Named moves come first, each a turn or a mirror and shown by rows before and after it. Which of them, in which order, take the first row of each pair that follows to the second? Write the first one first, as in the answered first pair.
move bupa:
[  9   4 -11  18 -10   5 -12  -9   6  -6  28 -16   0  -1  -9  11  15  12
  -3  18   8   7  -4 -16 -15 -11 -14   6] |-> [  8  -6 -15  11  12   3  -5  -6  17  -4  27 -22   5  -4  -6   3  14   7
   5   7  -2  15   6 -20 -13  -9 -13  16]
[ -4   2   2  11  14   5 -15   3  19   1  -5 -11  -5   8   6  -7   7   1
  -2  16   9   8   3   2   4   8   3  -3] |-> [ -3   3   2  13  10   6 -16   2  17   1  -5 -10  -5   8   6  -5   8   2
  -3  15  10   5   2   3   1   8   4  -6]
[ -7  11   3 -15  -5   4  -6   2   3  -5  -8   4 -15   7   8  11  -3   4
  -2   3   8  -2  -2   4  -4 -11 -12  -7] |-> [ -8   5  -1 -20  13   4  -1   4  10  -4  -7   1 -10   3   9   5  -4   0
   4  -6   1   4   5   0  -2  -9 -12  -1]
[ 12  -7   7  -6  21  -6 -16  10  24   4   3   0  -6  -4  13   3   4  -3
   6 -11  -5  -2   1   0  -6   9  -4   1] |-> [ 14   1  12   3  -6  -2 -24   5   9   2   4   5 -12   2  10  13   6   4
  -4   4   8 -11 -10   5  -8   7  -4 -10]
move Durug:
[  0  17  -2   3  -4  -1  -1   7  18   8  31 -17  11   6   0  12   0   5
  16   4 -10   8   5 -14  -9  18   2   3] |-> [  2   4  -6   3   0   1  -4   3  16  13  23 -19  14  13   1   5  -5   4
   7   2 -14  14  10 -13  -4  26  -3   5]
[ -2   8   7  15  -3 -14  -2  13  15  13  20 -20   4  21   3   6 -10 -14
  10  18  -7  -1  -6   2   3  11 -27  -8] |-> [  0   8   6  14  -2 -13  -3  13  15  13  19 -21   5  21   3   3 -11 -13
   8  17  -8   0  -4   1   4  12 -29  -6]
[-12  -1  -8  14   6 -11  -8  -5  -2  18   7   1  -7  24   3   0 -15 -18
  -7   5 -24  -5   2   5  13  19   7 -13] |-> [-15  15  -3  15  -2 -14  -3   1   0  13  19   7 -12  15  -1  11  -7 -17
   6   8 -17 -15  -8   4   6   8  15 -17]
move fen:
[  3  -5  -8  -3  -5   2  -3  -3  -6  -6  -7   5   9  -7   0   0   3   5
 -22  -2   2  15   8  -4   2   5  -3   2] |-> [  1   5  -2   5 -16   0  -6  -4  -9  -6   2   4   3  -6  -3   9   6   9
 -17   9   8   5   0  -2  -2   4   1  -6]
[ -1  10  -9  -5  -3   1  -1  15   9   1  -3  -6   6 -12 -12   5  15 -11
  24   1  -3  13  -6   1  11  17   3   4] |-> [  1  -1 -13 -10  -1   4  -3  13   4   3 -17  -3   8  -6 -12  -4   6 -13
  11  -6  -6  20  -1  -2  15  25  -1   6]
[ -2   2   4   8   6  -5  -8  -3  10  12  25 -12  -2   5  -4   3   3  -1
  11  21   0 -12   2   4  -2   3  -1  -3] |-> [ -2 -10  -3  -2  23  -4   0  -5  17  11  14 -11   5   0  -3  -7  -2  -6
   8   7  -6  -1  14  -2  -1   5  -3  10]
[ 1  4 -3  9  0  1 -1  0  8  0 14 -3  2 -2 -1 10  4  5  4  6  2 -7 -1  1
 -2 -3  7  6] |-> [ 2 -6 -7  3  9  2  3 -1 10  0  5 -2  6 -3 -1  2 -1  2 -1 -3 -3  2  7 -4
  0 -1  5 14]
Pairs:
(2 to 3 moves a pair)
[ 4 -8 -1  1 14  0  5  6  6  3  0 -5 -2  4 -1 -2 -7 -5  9  0 -6 -5 -1  4
  4  1 -6 -5] |-> [ 5 -9 -2 -3 16  0  7  2  7 -1 -3 -4 -1 -1  0 -2 -6 -3  5 -3 -6  1  4  1
  3 -2 -4  1] -> bupa then fen then fen
[ -5   9  -2   3 -20  -7  -9   5  -9  -6   6  -9  -2   3  -6  11  11   0
   4   7   2  -7 -18  -1 -20  -1   0   1] |-> [ -4 -17 -11  -2  -2  -3 -13   1  -7   3 -10 -16   7  11  -2  -7   0  -3
 -11  -1 -10   7  -2   1 -12  13 -10   9] -> Durug then bupa
[ 13   2 -19  -4   6   8  -5 -12   7   0  -6 -25  10  12  -4   9 -11  -9
   3  20   0  19  10  -9   9   6  -9  18] |-> [  8  21 -12  -4   1   5   4  -6  12  -8   8 -21   6  -1  -7  21   0  -9
  20  22   5   9   1  -9   3  -7   1  15] -> Durug then bupa
[  0 -15  -3 -14   8  -2  -2   4   1   5   0  16   6   7  -4  -6  -3  -3
   3  -9  -9   6   0  -7  11   3  -6  -5] |-> [  2  -4   2  -6 -14   0  -7   3  -9   3   1  22   0   9  -4   3   3   0
  -3   3   2  -2 -11  -3   8  -2  -4 -14] -> bupa then Durug
[  3   9   5   3 -27   1   7  -2  -8 -10   0   7 -15   5  -1  13   6   7
   6   7   3 -15 -20   3   2  -5   0 -11] |-> [  4 -21 -10 -11  16   1  11  -3   9  -2 -11  -9   1   0   4  -9  -2  -2
  -1 -13 -15  13  10  -5   8   6  -7  18] -> fen then Durug
[  1 -12  -8   2   7   4  -4  -7  20  -5 -17  -7  -1  -3   4   7  14   5
 -11   9 -10  15  15 -13  -4   3  -2  18] |-> [  2   2  -2  10 -12   3  -9  -8  15  -7  -7  -5  -5  -4   0  21  21  10
  -9  22   0   7   4 -11  -8  -3   1  11] -> bupa then fen
[ -1  -8  -9   3   9  -4 -13   3  14  11  -1 -12  -3  25 -12  -3 -12   7
  11  -4  -2  -4   3   0   5  19   2 -17] |-> [ -1 -13 -11  -4  12  -1  -7   3  13   7 -12  -4  -1  20 -10 -10 -17   4
   6 -16  -5   1   7  -6   4  19   4 -13] -> Durug then fen then fen
[  2  19   4  -5 -26   7  11   5 -17 -24 -16  26 -11  -7   0   5  -3   0
   1 -15   9 -15  -9  -5  -2 -11   9 -16] |-> [  0   0  -4 -19  14   7  20  10   1 -19 -22  16   0 -13   4 -11  -9 -10
   9 -34 -10   0  10 -12   3  -5   6   0] -> bupa then Durug
[-13 -19  -2 -21  32  -3   4   2  13  13  -6  -2   1 -19   2 -15  -2  -5
  12 -23 -18  16  12  -7   9  -5 -17  13] |-> [ -7 -19   7   3  -8   3 -25  -6 -17  31  -7  -4 -11  14   1  -6  -9   5
 -10  11  -7  -3  -8  12  16  12 -29 -17] -> fen then fen then Durug
[  0  -6  -6  -8  -2   5  -5 -10  -1  -6  -7   2  -2   1   2  -9  -1   1
 -14  -8   0   3  10  -2  -6  -4  -3  11] |-> [ -3   7  -3  -9   1   1   2  -3   7 -10   4   4  -3  -9   0  -4   6   0
   0 -10   2  -2   6  -2  -9 -12   4  11] -> Durug then bupa
[ 0  5  3 -5  9  2  9  6 13 -6  6 -4 -2  2  0  2 -5 -2  6 -1 -8  1 -5  7
 -2 -5  4 -1] |-> [ -1   9   2  -5   4   4  10   6  10 -10   3   0  -4   1  -1   1  -6   0
   6  -3  -5  -2  -8   6  -3  -7   7  -3] -> fen then Durug
[ -7   2   7  -2  -9  -2  -1   9 -10   4  -5   9  -8  -2   2   2  -7   5
  15   4  -3 -16 -13  10   2  -6   0 -24] |-> [ -8 -10   2 -10  16  -3   7  11   2   8  -8   4  -3  -6   4  -7 -10  -1
  21  -8 -15  -8   0   8   5  -2  -3 -14] -> bupa then Durug
[ 10  19   5   6  -1  -5   4   4  13 -10  18   5  -8 -19   6  12   5   2
   8   9  10  -3   4 -10   0 -14   4   3] |-> [ 10  10  -1  -3  10  -3  11   2  13 -13   5  10  -4 -23  10   1   0  -1
   1  -6   4   7  14 -15   1 -12   3  13] -> fen then Durug
[ 15   0   0   9 -10   0  -9 -17   0   7  -1  -8  -2  10   1   6  -3   3
 -20  14   6   5   4   0  -5  -1  -7  -3] |-> [  8   8   1  -1  13  -6   9  -5  21   2  14 -10   1  -7   3   9   3  -4
   9   0  -3   5   6  -6  -9 -11   2   6] -> Durug then bupa then Durug
[  6  16   2   0 -30   7   0 -19   1  -6  19   9   1 -15  -7  -1  17  10
   2   3  24  -3 -14   6  -9  -6  16   4] |-> [  9 -11 -12 -13   3   6   6 -21  12  -5   4   2  15 -19  -3 -21   8   2
  -8 -18   8  20  10  -3  -4   2  11  27] -> fen then Durug
[ -5  17  10 -11  21   8  17   1   4  -1   3   2  -5  -4   3   9   6   1
  10  -8  -2   1  -8   4   1  -5   3 -12] |-> [ -5  14   7 -15  25   9  18   0   5  -3  -1   3  -3  -7   1   6   4   0
   4 -14  -3   6  -3   2   0  -7   3  -7] -> bupa then fen
[ 19 -32 -16  15  -4  13 -16 -19 -28  14 -10 -30  17  18  14 -14   6   8
 -50  16   5  15  16   1  10  29 -13  -3] |-> [  8  32  -3  13 -24   3  14  -6  -8 -23  33 -13   6 -32   7  26  44  10
  -9  18  30   0  -6 -11 -18 -21  22   1] -> Durug then fen then bupa
